Families of rows that turns and mirrors carry onto each other, the same ones carrying the whole set onto itself: the rest of each named row's family, in list order:
4 families of 4 rows:
k323: |   2.3 | -11.2 |   8.2 |  10.0 |   6.6 |  -7.6 |   1.4 |  27.6 |  39.1 |   3.5 |  15.6 |  -7.0 |
k258: | -5.0 | -7.0 | 10.9 |  9.0 |  9.0 |  5.0 |  4.2 | 23.0 | 29.9 | -3.8 | 26.5 | -6.7 |
k575: |   4.5 | -23.3 |   9.5 |  13.4 |  12.6 |   4.9 |   9.0 |  18.1 |  29.4 | -12.7 |  17.9 |   3.3 |
k256: |   8.4 | -11.6 |   8.1 |   4.8 |   5.1 |  -3.9 |  -1.8 |  24.9 |  32.8 |  -6.8 |  20.0 |  -5.6 |
k334: |  23.8 |  34.5 |  21.3 |  21.5 |  28.0 | -17.1 |  12.9 |  -2.9 |  13.3 |  27.0 | -16.5 |  24.1 |
k335: | 26.6 | 37.9 | 38.5 | 34.1 | 45.6 | -7.0 | 16.1 | -1.2 | 11.0 | 16.6 | -6.9 | 16.3 |
k126: |  16.2 | -13.6 |  24.4 |  13.5 |  22.2 |   9.0 |  -4.9 |  24.5 |  25.7 |  -6.0 |  27.8 | -19.7 |
k733: |  12.9 | -15.7 |  16.6 |   9.1 |  14.6 |   6.5 |  -8.0 |  18.3 |  24.4 |  -8.5 |  27.4 | -13.5 |
k599: |  18.4 |  38.2 |  28.7 |  33.5 |  38.5 |  -8.3 |  17.5 |  -5.0 |  15.9 |  22.8 | -13.7 |  17.5 |
k12: |   2.5 |  -8.1 |  20.3 |   9.6 |  15.9 |   6.7 |   2.7 |  27.2 |  24.4 | -10.0 |  33.6 |  -7.6 |
k493: |  11.3 | -19.6 |  13.3 |  11.8 |  16.8 |  12.1 |  10.2 |  20.2 |  25.9 | -18.1 |  19.1 |  -3.6 |
k73: | 37.3 | 30.2 | 32.9 | 34.9 | 41.4 | -6.7 |  8.0 | -6.1 |  3.6 | 22.0 | -9.8 |  9.6 |
k391: |  17.7 |  30.8 |  19.1 |  36.2 |  45.6 | -18.9 |  12.4 |   1.8 |  -0.7 |  17.5 | -15.7 |  15.7 |
k687: |  32.3 |  34.8 |  24.1 |  30.6 |  31.8 | -18.2 |  13.6 |   0.8 |  12.3 |  23.5 | -17.7 |  16.9 |
k151: | 37.5 | 32.7 | 38.4 | 24.9 | 43.4 | -0.4 |  7.4 | -5.1 | -0.3 | 17.3 | -4.8 | 11.6 |
k100: |  24.4 |  33.8 |  22.6 |  34.7 |  49.1 | -11.8 |  13.1 |   3.6 |  -3.9 |  11.9 | -14.5 |   8.8 |

The rest of the family of k599: k258, k335, k12
The rest of the family of k334: k323, k126, k151
The rest of the family of k256: k733, k73, k687

